In the data rows, zero lies at 4.5, halfway between 4 and 5.
Each row below has a hidden score, from 0 to 30, with 15 about the middle. What is it? The score is a weighted sum of the row's numbers plus the product of two more (or one squared), each taken from its middle value.
[4 5 3 4 3 4 5 3 5 4 3 3 4 4 5 4 3 4 4 2 3 4 4 5 4 4 5 5 5 3 3 4]: 11
[4 7 9 9 9 9 4 9 6 5 4 7 4 4 3 5 3 5 7 6 8 8 8 7 4 6 8 8 8 8 9 7]: 15
[3 6 5 5 5 5 2 4 6 3 3 4 3 4 5 2 6 6 6 6 6 8 6 5 5 7 8 7 6 8 8 7]: 16
[3 4 4 5 4 4 4 4 5 4 6 3 3 3 3 4 4 3 4 3 3 3 3 3 6 5 4 4 3 3 5 4]: 17
[8 5 6 5 4 7 7 6 7 8 8 7 9 7 8 6 8 9 9 8 9 8 6 4 4 5 6 5 4 6 6 5]: 17
[4 4 4 5 4 5 4 4 3 4 4 5 3 3 4 4 3 5 4 4 4 5 4 3 3 3 4 3 3 5 5 3]: 16
[3 4 3 5 4 4 4 4 3 3 3 4 4 3 5 4 4 4 5 5 5 6 5 3 2 3 4 4 5 5 6 4]: 11
[2 4 4 6 5 4 3 5 4 3 3 4 3 3 3 3 4 5 5 5 5 5 5 4 2 3 3 4 5 6 5 3]: 11
[6 6 6 5 6 7 3 6 7 4 4 5 3 6 5 6 3 4 3 3 6 6 4 3 4 5 6 7 6 8 8 7]: 13
[4 5 5 5 5 4 3 5 5 4 4 5 4 6 3 6 5 3 4 3 3 3 4 5 5 4 4 3 4 4 3 3]: 19
[4 7 7 5 6 5 3 3 8 3 4 3 3 6 5 5 3 4 3 3 2 4 4 6 2 3 3 3 5 5 4 3]: 23
[4 3 4 4 5 3 4 4 3 4 5 4 4 3 4 5 3 3 3 4 4 4 3 4 5 5 4 3 3 3 5 4]: 13
[3 4 3 3 4 3 4 3 3 5 4 4 4 3 5 3 4 4 4 4 2 5 4 3 3 3 3 3 3 5 5 3]: 12
[6 4 4 3 3 4 7 5 4 6 5 5 7 4 7 3 6 7 6 4 4 5 3 4 3 4 3 4 4 4 3 4]: 13
[5 5 5 6 7 5 2 5 3 3 3 5 3 3 3 3 4 4 6 5 3 5 5 3 3 3 3 3 3 5 5 3]: 18
[5 4 4 4 4 3 5 4 3 4 4 4 4 3 4 5 4 3 4 3 2 3 3 4 5 5 4 4 3 4 3 4]: 14
[3 3 3 4 4 4 5 3 5 7 6 4 6 6 6 2 7 7 6 7 5 6 5 3 3 3 3 3 3 5 4 3]: 18
[6 4 4 5 3 4 6 5 4 4 4 5 4 3 3 7 6 3 3 4 3 2 4 4 6 5 3 3 3 4 4 3]: 18
[3 4 5 4 6 5 3 5 4 4 3 6 3 4 3 6 4 3 3 3 4 4 3 4 5 4 3 4 3 4 4 3]: 12
[4 4 4 5 6 6 3 6 4 3 3 7 4 4 2 8 7 5 4 5 5 3 3 5 6 6 4 4 3 4 3 3]: 18
[5 4 3 3 4 4 5 3 3 4 4 4 5 4 5 5 3 2 3 4 3 2 4 5 5 5 4 5 4 2 3 5]: 15
[6 3 4 3 2 6 7 6 4 8 8 8 7 6 8 5 9 9 8 8 7 7 4 3 2 4 3 3 4 4 5 3]: 18
[8 6 3 3 3 6 7 4 5 4 3 6 6 4 7 2 5 5 3 3 4 4 5 6 4 3 4 4 6 3 4 5]: 16
[3 5 6 7 8 6 3 7 5 4 3 4 4 4 4 3 5 5 5 5 5 6 5 4 3 5 4 4 4 6 6 4]: 15
[3 5 6 5 4 5 2 4 5 3 3 5 3 5 3 6 4 3 3 3 3 3 4 5 5 4 4 4 4 3 4 4]: 21
[5 5 4 4 4 4 4 3 4 3 3 4 4 6 4 6 4 2 4 5 5 2 6 6 6 6 5 5 6 2 3 5]: 16
[5 5 3 3 3 4 5 4 3 5 4 3 5 4 5 4 4 3 3 4 4 2 6 7 6 6 6 6 7 3 4 6]: 16
[5 3 4 5 6 5 2 6 5 3 3 6 6 6 2 8 6 4 5 6 5 2 5 5 7 5 5 5 4 2 4 5]: 14
[6 4 5 5 4 3 3 4 5 3 3 3 3 5 4 7 4 3 6 4 3 2 6 7 7 5 5 4 5 2 3 4]: 28
[5 4 4 4 3 3 5 3 3 5 4 3 4 3 5 4 4 5 3 3 3 4 3 4 5 5 4 4 4 4 3 4]: 11
[5 3 4 3 3 3 5 3 4 6 6 3 5 4 5 2 5 6 6 6 5 6 5 2 3 3 3 4 3 5 4 3]: 13
[5 6 3 5 3 4 6 4 4 5 4 4 8 4 7 2 6 6 5 4 5 4 3 3 4 4 4 4 4 4 3 4]: 17
[5 3 3 3 4 4 4 3 4 4 4 4 4 3 4 4 4 4 5 4 4 6 4 3 3 4 4 5 4 7 5 5]: 11
[4 5 3 4 4 4 4 3 4 4 3 4 4 3 4 4 3 4 3 4 3 4 3 4 3 4 3 3 3 5 4 3]: 11
[2 3 4 5 6 5 4 4 3 4 5 7 4 5 1 7 7 4 3 5 5 2 4 5 6 6 4 4 3 3 5 4]: 26
[2 7 6 7 6 7 3 5 6 4 3 6 4 6 3 7 5 3 4 4 4 3 5 6 5 4 4 3 4 4 4 3]: 26
[4 4 4 4 4 3 5 4 5 5 5 3 5 4 5 3 4 4 5 5 4 5 3 2 4 3 3 3 3 4 3 3]: 13
[4 3 4 5 5 4 3 5 3 3 3 5 4 4 3 6 4 2 3 3 3 3 3 4 6 5 4 4 3 3 3 4]: 18
[3 4 4 4 5 3 3 4 4 3 3 4 3 4 3 6 3 3 4 4 4 2 4 5 5 5 5 5 4 4 3 4]: 10
[4 4 4 4 6 4 3 3 5 3 3 4 4 6 3 6 3 3 4 4 5 3 5 6 5 5 6 5 5 3 3 5]: 12
[5 5 4 3 3 3 5 3 4 3 4 4 3 6 3 6 4 3 4 6 6 3 7 7 6 6 6 6 6 3 3 5]: 13
[8 4 5 3 2 4 8 5 5 7 6 5 8 4 7 2 5 5 3 3 3 2 5 6 6 6 6 7 7 3 5 7]: 14
[3 6 6 6 6 6 2 5 5 4 4 6 3 5 4 6 4 3 3 3 3 5 3 4 3 3 3 4 3 5 5 3]: 18
[3 3 6 6 5 5 3 6 5 4 4 5 4 4 3 6 3 4 3 3 3 5 3 3 4 3 4 4 4 5 6 4]: 15
[6 3 7 5 4 9 9 9 7 9 8 9 9 8 9 7 9 7 7 6 4 5 4 6 5 6 8 8 9 5 7 8]: 20
[6 4 3 5 5 5 5 7 4 3 3 7 3 5 3 8 7 4 3 5 3 2 4 4 6 4 3 3 3 4 4 4]: 16
[6 6 3 4 3 3 5 3 5 3 4 3 5 4 5 3 5 5 5 4 5 6 4 3 3 4 4 5 3 6 5 5]: 14
[4 5 3 4 4 4 4 5 3 3 4 5 3 5 3 6 5 4 4 5 5 3 5 5 6 6 5 5 4 3 3 4]: 16
[7 6 4 4 4 4 6 4 4 3 3 3 7 3 6 4 3 4 5 3 5 5 4 3 3 3 4 4 3 6 4 4]: 14
[4 5 4 4 3 3 4 4 3 3 4 4 3 5 3 7 5 4 6 4 6 3 7 7 7 6 7 6 6 2 4 5]: 19
[3 3 4 6 5 4 3 4 3 4 3 5 3 3 2 3 3 3 4 3 3 4 3 3 5 4 3 3 3 5 5 3]: 27
[6 5 3 4 4 4 6 4 3 4 3 3 5 3 5 4 3 4 4 3 4 4 3 4 4 3 3 3 3 4 4 3]: 11
[5 4 4 4 3 3 4 4 5 4 5 4 4 7 2 7 6 5 7 6 6 4 8 8 7 8 8 6 7 3 4 6]: 17
[3 5 5 5 6 6 3 5 4 3 5 5 3 3 5 5 3 4 4 4 5 6 4 2 3 3 4 3 3 4 5 4]: 14
[5 3 4 3 3 3 6 3 3 5 5 4 3 5 3 7 6 3 3 5 4 2 5 6 6 6 4 4 4 2 4 5]: 18
[5 4 4 4 3 4 5 3 4 5 5 4 4 3 6 4 4 5 4 4 4 5 3 4 4 3 3 3 3 4 5 4]: 16
[3 3 4 4 4 3 5 5 5 4 5 6 3 3 2 5 5 4 3 4 4 2 3 3 6 5 3 3 4 4 6 3]: 16
[9 5 7 7 6 8 9 9 8 9 9 9 9 8 9 6 9 9 8 7 6 6 4 3 3 3 3 4 5 4 3 4]: 23
[4 5 5 4 5 4 3 4 6 3 3 4 3 5 4 5 3 4 3 4 3 5 3 5 4 3 3 3 3 4 5 3]: 15
[6 3 3 3 2 5 7 4 6 8 8 5 7 7 7 4 7 7 7 6 6 5 4 3 4 3 3 4 4 2 3 5]: 20
[5 3 4 5 5 4 4 7 3 3 4 7 5 5 2 8 7 5 5 6 5 3 5 5 7 6 5 5 3 3 4 4]: 20
[5 5 4 4 5 5 3 4 5 4 4 6 3 7 2 7 5 4 5 5 6 3 6 7 5 6 5 5 5 4 3 4]: 15
[4 4 4 4 4 3 5 3 3 5 4 3 3 3 4 3 3 4 3 3 2 3 3 5 5 5 4 4 4 3 3 4]: 14
[7 3 6 4 3 5 9 6 7 9 8 6 9 6 8 3 7 7 7 5 5 5 4 2 2 3 3 3 3 5 3 4]: 14
[5 3 3 3 3 5 7 3 3 7 6 5 6 5 7 2 6 7 6 7 8 7 5 4 3 4 3 4 4 5 5 4]: 13
[3 4 4 3 4 3 4 4 4 5 4 3 5 3 5 3 4 5 4 4 3 5 4 5 4 4 4 4 5 3 3 4]: 19
[4 4 4 4 5 5 3 4 3 5 5 4 4 3 5 2 5 6 6 5 4 6 4 2 3 3 4 3 3 5 4 3]: 15
[6 3 3 5 4 5 5 7 3 4 3 6 3 3 3 8 6 4 4 5 3 3 4 5 7 6 5 5 3 4 3 4]: 14
[3 6 4 6 6 5 3 6 4 4 4 6 3 4 2 6 5 5 4 5 6 3 5 5 7 7 6 6 4 3 3 5]: 16
[6 6 5 4 3 7 8 7 8 9 9 7 8 8 7 4 7 8 7 7 6 6 4 3 5 5 4 4 3 3 4 4]: 15
[4 4 5 3 3 3 6 3 5 5 5 3 7 4 5 3 4 4 5 4 3 4 3 3 4 5 3 4 3 4 4 4]: 12
[6 5 3 3 3 3 6 4 3 5 4 5 7 3 7 2 6 7 6 5 7 6 4 3 3 3 4 4 3 5 4 3]: 10
[6 4 4 4 2 4 5 3 4 4 5 4 5 3 6 3 5 5 3 4 6 5 3 4 4 3 3 3 4 3 4 4]: 16
[5 4 5 3 4 5 5 3 4 4 4 5 5 3 3 5 4 3 3 5 5 3 5 6 6 7 6 6 5 3 4 5]: 11
[3 4 4 6 5 4 2 4 4 3 3 4 3 4 3 3 3 4 4 4 3 4 3 4 4 4 4 4 4 4 3 4]: 15
[5 5 4 4 3 4 5 4 3 4 4 3 5 3 5 4 3 4 4 4 3 4 3 3 4 3 3 3 3 5 3 3]: 16
[5 3 5 4 4 4 4 4 3 3 4 4 3 4 5 4 3 4 5 4 6 5 5 3 2 3 6 6 5 5 6 5]: 11
[3 6 6 7 6 4 3 5 4 5 5 3 5 5 6 2 5 8 7 8 6 7 5 4 3 4 3 4 4 5 5 3]: 18
[4 4 3 4 5 4 4 4 4 3 3 6 3 5 3 6 4 3 3 3 4 3 4 5 5 4 4 4 3 4 4 4]: 15
[5 5 4 4 3 3 7 4 5 6 7 4 7 5 7 3 3 5 4 2 3 3 5 6 6 6 5 5 5 3 3 5]: 12
[5 4 4 3 4 4 5 3 3 3 3 5 3 5 3 6 5 5 4 6 6 3 6 6 6 6 5 5 5 3 3 4]: 12
[4 4 4 4 4 4 4 4 3 4 3 4 4 3 4 4 3 4 4 4 4 5 4 3 3 3 3 3 3 5 4 3]: 11
[3 3 3 5 5 4 3 5 3 3 3 5 3 4 3 5 4 2 3 3 2 4 3 3 4 4 3 3 4 4 5 3]: 14
[3 4 4 5 5 6 2 5 3 4 3 6 3 4 3 4 3 3 3 3 3 4 3 3 3 4 3 3 3 5 5 3]: 20
[3 6 7 8 7 6 3 8 7 5 4 5 4 5 3 4 3 5 5 5 7 7 6 5 3 5 6 7 7 8 8 7]: 9
[5 4 3 3 4 4 4 3 3 4 4 3 4 3 5 3 4 4 3 3 3 4 3 4 3 3 4 4 4 4 4 3]: 14
[3 8 7 7 8 8 2 7 7 4 5 5 4 4 6 4 5 7 6 7 8 9 8 6 6 8 9 8 7 9 8 9]: 15
[5 4 4 3 4 4 6 3 3 5 5 3 5 4 5 5 3 3 3 3 2 3 4 4 4 5 4 4 4 4 4 4]: 11
[4 4 4 5 4 3 4 3 3 4 4 3 4 4 5 4 4 5 4 5 3 5 3 3 5 3 3 3 3 4 4 3]: 15
[3 3 4 4 4 3 5 3 5 6 7 3 5 5 5 2 4 5 5 5 5 5 4 3 5 5 3 4 3 3 4 5]: 14
[4 4 4 3 3 3 3 3 5 3 4 4 3 5 4 5 3 2 3 3 3 4 4 4 4 4 4 3 3 4 4 3]: 13
[2 7 7 6 7 5 3 5 7 3 3 3 3 4 5 2 5 7 5 5 5 7 4 3 3 4 3 4 3 5 5 3]: 13
[5 4 4 3 3 3 6 3 3 5 4 3 6 4 6 3 5 5 4 4 3 5 3 5 5 3 3 4 5 3 3 4]: 14
[6 5 4 3 3 3 5 3 5 4 3 3 5 5 5 4 3 4 3 4 3 3 4 5 4 4 4 4 5 4 3 3]: 13
[5 5 4 4 3 4 5 3 5 3 3 3 4 5 4 5 3 2 3 3 4 3 5 6 5 5 6 5 6 3 3 5]: 13
[6 3 6 4 4 6 7 6 7 8 8 6 8 7 8 5 8 8 8 7 6 6 5 3 3 3 3 3 3 4 4 3]: 23
[5 3 4 3 3 4 6 3 4 6 5 3 4 3 4 6 3 3 4 4 6 3 7 8 9 9 9 8 7 5 4 7]: 11
[5 4 5 3 3 4 5 3 4 5 5 4 4 4 5 3 4 5 4 3 4 4 3 5 4 3 3 3 4 4 4 3]: 15
[5 3 4 3 3 4 7 4 7 7 7 3 6 5 5 3 3 3 4 4 4 4 6 7 9 9 8 8 7 5 6 9]: 16
[4 3 3 3 4 3 4 3 5 5 6 3 5 4 5 2 4 5 5 4 4 4 3 3 5 5 3 4 4 3 3 5]: 16
[4 4 4 5 5 5 3 6 3 3 4 6 3 3 4 6 4 3 3 4 3 5 4 3 3 3 4 3 4 6 5 4]: 15
[3 5 4 5 7 6 4 7 5 5 5 7 4 6 2 6 4 3 3 3 3 5 5 4 3 4 5 5 6 8 8 7]: 15
[3 3 3 5 4 3 5 4 6 5 6 3 4 4 4 3 3 5 5 5 4 5 4 3 4 4 3 3 4 4 5 3]: 16
[5 3 3 3 2 3 6 3 3 6 5 2 5 3 6 4 4 5 4 3 4 5 3 2 3 3 3 3 3 5 4 3]: 9
[3 5 4 3 5 5 3 3 4 4 3 5 4 5 4 6 3 2 4 4 6 3 5 6 5 6 4 5 6 3 3 4]: 11
[4 3 3 5 5 5 4 5 4 5 5 4 3 4 3 4 3 3 3 3 3 4 4 3 4 4 3 3 3 5 4 3]: 11
[3 4 7 7 7 6 5 7 7 5 4 7 6 5 2 7 3 2 2 4 4 6 4 3 4 4 4 4 5 5 7 4]: 10
[4 3 4 4 4 4 4 4 4 4 3 5 3 4 3 6 4 3 4 4 3 2 5 6 6 6 4 4 4 3 3 4]: 15
[6 4 5 3 3 5 8 6 7 9 9 6 8 7 7 4 7 8 8 6 6 6 5 3 3 3 3 3 3 4 4 3]: 15
[3 4 5 5 4 3 3 4 5 3 3 3 3 4 5 3 4 5 5 5 3 5 3 4 3 3 3 3 4 4 4 4]: 21
[6 5 4 4 4 3 4 3 4 4 3 3 5 3 6 3 5 5 4 4 5 5 3 3 3 3 3 3 4 4 3 3]: 14
[3 3 5 4 7 4 2 5 4 3 5 5 4 4 3 6 4 3 4 3 3 5 3 3 4 3 3 3 3 4 6 3]: 12
[3 4 3 4 3 4 5 4 3 4 4 4 4 3 4 5 3 4 4 4 3 4 3 3 3 3 3 3 3 5 4 3]: 13
[3 3 4 5 5 4 2 6 4 3 3 5 3 4 3 7 4 3 3 3 2 3 2 4 5 5 4 3 3 4 4 3]: 13
[6 4 4 3 3 4 5 3 3 5 5 5 6 3 7 2 5 5 4 5 5 5 3 4 3 3 3 3 4 4 4 3]: 15
[4 3 4 4 4 3 4 3 4 4 4 5 5 6 2 7 6 4 6 8 8 4 8 9 8 9 8 7 8 4 4 8]: 16
[6 3 4 4 3 4 6 3 5 5 5 5 6 5 5 2 5 5 4 4 4 3 3 5 6 6 6 5 5 3 3 5]: 16
[6 3 5 3 3 5 8 3 7 7 7 4 7 6 7 2 5 5 4 4 4 3 3 4 6 6 5 5 5 3 3 6]: 16
[3 6 5 5 3 3 6 4 4 6 6 5 7 4 6 3 3 4 3 4 4 3 7 9 8 9 8 8 9 6 6 8]: 22
[8 4 5 5 4 8 9 7 3 6 4 4 4 7 4 9 8 8 9 9 9 9 9 9 9 9 9 9 9 9 9 9]: 20
[3 3 6 6 8 6 3 6 4 3 3 6 5 5 2 6 4 3 3 3 2 5 4 3 4 3 3 3 4 5 6 4]: 19
[5 5 8 9 9 8 5 9 5 5 3 9 6 5 1 5 5 3 5 5 5 6 7 6 3 5 8 8 9 9 9 8]: 24
[3 3 5 5 6 4 2 5 3 4 4 5 4 3 3 5 3 3 3 3 3 5 3 4 5 4 3 3 3 4 5 4]: 14
[4 9 8 9 8 8 5 8 8 5 6 7 4 5 3 5 3 5 5 7 8 9 8 6 6 8 9 9 9 9 9 9]: 22
[5 3 4 5 3 4 6 4 5 5 6 3 4 4 4 4 4 3 4 3 3 3 3 4 5 5 4 3 3 4 3 4]: 17
[5 3 3 3 3 4 5 3 3 5 5 3 4 4 5 3 3 5 5 3 3 5 3 4 3 3 3 4 3 5 5 3]: 12
[5 6 4 3 3 4 7 4 3 6 4 6 8 5 7 3 7 6 5 5 4 4 3 4 4 4 5 5 6 4 5 5]: 14
[6 7 3 4 4 3 5 5 6 3 5 3 4 6 5 6 3 2 5 4 3 3 5 5 4 3 4 4 4 4 3 3]: 18
[2 4 6 6 6 5 2 6 3 3 4 4 3 3 4 3 3 5 5 6 5 6 5 3 4 3 4 3 3 4 5 4]: 15
[4 4 3 3 3 4 5 4 4 5 4 3 5 4 5 4 3 3 3 4 5 2 7 8 7 6 7 8 8 4 4 7]: 11
[9 3 4 4 4 6 9 6 5 8 8 7 9 6 9 4 7 9 7 6 7 6 4 3 3 3 4 3 4 3 3 4]: 19
[4 7 5 6 5 6 3 6 6 4 4 5 3 7 4 6 4 2 4 4 3 3 4 5 4 4 3 3 4 2 3 4]: 19
[4 5 5 6 5 3 3 5 6 4 4 3 4 5 4 4 3 5 4 4 5 5 4 3 3 3 3 5 3 6 5 4]: 8
[7 4 4 2 4 5 8 5 3 7 6 6 8 5 8 3 7 8 7 6 7 7 4 2 3 5 5 4 3 5 5 3]: 10
[3 5 6 7 7 6 4 6 5 5 4 6 5 6 2 6 5 2 3 3 2 4 3 3 4 3 4 3 4 5 6 4]: 25
[4 5 5 5 5 5 4 5 4 3 3 5 3 4 4 6 4 3 3 2 4 4 2 4 4 3 3 3 3 5 4 3]: 23
[5 3 3 4 5 3 5 4 5 4 5 4 4 3 5 3 3 4 5 4 3 4 4 3 4 3 3 3 4 5 4 3]: 17
[5 4 5 3 4 3 5 3 4 5 5 3 5 3 5 3 5 4 4 4 3 5 3 2 3 3 3 3 3 5 3 3]: 12
[4 3 4 4 4 4 4 4 4 5 5 3 3 3 4 5 3 4 3 3 3 4 3 4 6 5 4 4 3 3 5 4]: 13
[5 4 3 5 3 3 5 4 3 5 4 3 3 4 4 5 3 2 4 4 3 2 5 6 6 6 5 5 5 2 3 5]: 21
[4 3 5 4 5 4 3 4 4 3 3 5 4 5 3 5 4 3 3 5 5 2 5 6 6 6 5 5 5 2 3 5]: 13
[6 6 9 9 9 8 5 9 4 4 3 7 5 3 3 3 4 6 7 7 7 8 9 7 4 6 8 8 9 9 9 8]: 17
[5 3 5 3 2 6 7 4 7 8 8 6 8 7 8 5 8 7 7 7 6 5 5 3 3 3 4 3 3 5 3 4]: 17
[5 4 4 3 3 4 5 4 4 4 4 3 5 3 5 3 3 4 4 4 4 4 3 3 3 3 3 3 3 4 4 3]: 11
[3 5 6 5 7 5 2 4 3 4 5 4 4 4 5 2 6 7 8 7 6 8 7 5 3 5 5 4 4 6 6 4]: 20
[4 4 4 3 4 4 5 4 3 5 5 3 5 3 5 2 5 5 5 4 3 5 3 4 3 3 4 4 4 4 4 4]: 15
[3 4 5 4 7 4 2 4 4 3 4 4 3 3 4 3 5 5 6 6 4 7 6 3 3 3 3 4 3 6 5 4]: 17
[4 4 4 5 4 4 5 4 3 4 4 3 4 3 4 6 3 3 3 2 3 3 4 4 6 5 5 4 3 3 3 4]: 14
[2 6 5 5 6 5 2 4 5 3 3 4 4 3 5 2 5 7 6 7 7 7 7 5 5 5 6 6 5 9 8 7]: 17
[4 3 3 5 5 5 4 5 4 4 5 4 3 3 3 5 3 3 4 3 4 4 3 3 4 4 3 3 3 4 5 3]: 13
[5 4 3 4 3 4 6 3 3 5 5 3 6 4 6 3 5 5 4 4 5 5 3 3 3 3 3 3 3 4 4 3]: 12
[6 5 5 5 4 3 4 3 5 4 4 3 3 5 5 3 4 6 4 3 5 5 3 4 3 3 4 4 3 4 5 3]: 13
[6 4 4 4 3 4 6 4 4 5 4 5 5 3 6 3 5 5 4 3 4 4 4 5 5 4 4 4 5 2 3 5]: 15
[4 4 3 3 4 3 4 3 5 5 4 3 5 3 5 4 5 4 4 4 3 5 3 4 3 3 4 4 5 5 4 3]: 22
[5 4 6 5 4 3 4 4 4 4 4 3 3 3 5 5 3 5 3 4 5 5 3 3 5 3 3 4 3 3 5 3]: 10
[4 3 4 3 3 3 5 3 5 6 7 2 6 5 5 3 4 5 5 4 4 4 3 4 5 5 5 4 4 3 3 5]: 14
[6 3 3 2 2 6 5 4 4 6 6 6 5 4 7 3 8 8 7 7 7 8 5 3 2 4 4 5 3 4 6 3]: 21
[4 7 5 7 6 7 2 6 4 4 4 5 3 4 4 4 3 4 4 4 5 5 5 3 3 3 5 5 4 5 5 5]: 18
[7 7 6 5 5 8 9 7 8 9 9 7 7 8 8 6 9 9 9 9 9 9 8 6 4 6 8 7 7 7 8 7]: 26
[5 5 4 3 3 4 6 5 3 6 5 5 7 5 7 4 8 8 7 8 7 7 5 2 4 4 4 4 3 6 5 4]: 14
[3 4 5 5 5 4 4 4 4 5 6 3 5 5 6 3 6 7 8 7 8 8 8 5 3 4 6 5 6 6 7 4]: 16
[4 5 5 5 7 4 2 6 4 3 3 5 3 4 4 4 3 3 4 3 3 4 4 3 3 3 4 4 4 6 6 4]: 12
[3 4 4 5 4 4 3 5 3 3 3 5 3 4 3 4 4 3 4 3 3 3 3 3 4 4 3 3 3 4 5 3]: 25
[4 3 4 4 5 4 4 4 3 4 3 5 3 5 3 6 6 4 5 6 7 3 6 7 7 6 5 6 5 3 3 5]: 14
[5 4 3 3 2 4 7 5 7 9 9 7 8 6 8 3 5 5 3 4 3 3 7 8 8 8 8 8 9 5 6 8]: 14
[3 7 6 7 7 7 4 6 6 5 6 6 3 6 3 5 3 2 3 3 2 4 3 3 2 3 4 4 4 7 6 7]: 24
[4 5 4 4 3 3 4 3 4 3 3 4 4 4 5 5 3 3 3 3 3 4 4 5 4 3 4 4 3 4 4 3]: 12
[3 5 6 6 6 5 2 5 6 3 3 5 3 4 4 5 3 4 3 4 4 5 3 3 4 3 3 3 3 4 5 3]: 12
[3 6 5 5 4 3 4 3 5 4 4 4 5 3 5 3 4 5 4 3 3 4 4 6 5 4 5 4 6 2 3 5]: 14
[3 3 7 8 7 6 3 6 5 4 3 6 7 5 2 5 4 4 5 4 6 7 6 4 2 5 7 7 8 7 9 7]: 20
[3 3 4 5 4 5 3 5 3 4 3 4 3 3 4 3 4 5 5 5 5 6 6 4 3 3 5 5 5 7 6 6]: 13
[3 3 4 4 6 6 3 6 3 3 5 7 3 3 3 6 4 3 4 4 3 5 5 4 3 3 4 4 6 6 7 4]: 14
[5 5 4 5 5 4 3 4 4 3 3 3 4 4 5 3 4 5 4 4 3 5 3 4 3 3 3 3 3 5 3 3]: 15
[6 5 3 4 4 4 4 4 5 3 4 4 3 6 3 7 5 4 6 5 5 3 6 7 6 6 6 5 6 3 3 4]: 20
[2 5 6 7 8 7 3 6 6 4 4 7 4 5 3 5 3 5 6 5 5 7 6 5 4 5 7 7 7 9 8 7]: 21
[4 5 5 4 4 5 4 3 7 4 3 3 3 6 5 5 4 5 3 3 3 5 3 3 2 3 4 3 3 5 6 3]: 14
[3 4 3 6 6 5 3 7 4 4 3 6 3 3 2 5 4 3 4 3 2 3 4 3 4 4 3 3 4 5 5 4]: 13
[6 4 5 3 5 4 4 4 5 3 3 4 4 5 5 6 3 4 3 3 2 4 3 4 3 3 3 3 4 5 4 3]: 14
[3 3 4 4 4 5 6 3 9 8 9 5 8 8 6 2 5 5 5 4 3 2 4 4 9 9 9 9 7 6 5 9]: 22
[4 4 5 5 5 4 3 4 5 3 3 4 3 4 5 3 4 5 5 5 5 6 4 3 2 4 5 5 4 6 6 5]: 14
[5 3 4 4 3 4 6 3 4 5 5 3 5 4 5 4 3 4 4 4 6 4 3 3 5 4 3 3 3 4 4 3]: 15
[4 3 4 5 6 4 2 7 3 4 3 6 5 5 2 7 6 4 4 4 3 3 3 3 6 5 3 3 3 3 5 4]: 15
[5 5 3 4 2 4 5 3 4 4 3 3 5 4 5 4 4 4 3 3 3 3 5 6 4 5 5 4 5 3 3 4]: 13
[5 3 4 5 5 4 5 4 4 4 6 3 3 3 5 3 4 5 5 5 5 5 5 3 3 3 4 4 4 5 6 3]: 18
[8 3 5 4 5 7 9 6 3 6 4 4 5 5 4 7 7 6 9 9 9 8 9 9 9 9 9 9 9 8 9 9]: 22
[4 4 4 5 5 4 4 5 4 4 4 3 4 4 4 4 3 4 3 4 4 4 3 3 5 4 3 3 3 4 4 3]: 11
[5 3 5 4 4 4 3 6 4 3 3 6 4 5 3 7 6 3 5 4 4 2 5 5 7 5 4 4 4 3 3 5]: 23
[5 3 3 3 4 3 5 4 3 5 5 4 5 3 6 2 5 5 4 3 3 4 3 5 4 4 4 4 5 4 3 4]: 16
[6 5 5 3 4 6 9 6 5 7 7 8 9 6 9 5 8 9 8 7 8 7 4 3 2 3 3 3 4 3 3 4]: 13
[3 5 4 4 3 4 8 6 9 9 9 6 9 8 7 3 5 5 5 3 4 3 6 8 9 9 9 9 9 6 7 9]: 14
[4 3 4 4 6 4 3 4 3 4 4 4 3 4 4 3 3 4 4 3 3 4 3 4 3 3 3 3 3 5 4 3]: 13
[4 4 5 7 6 6 3 7 4 4 3 7 4 4 2 7 4 3 4 4 5 5 5 4 3 3 4 5 6 7 7 5]: 21
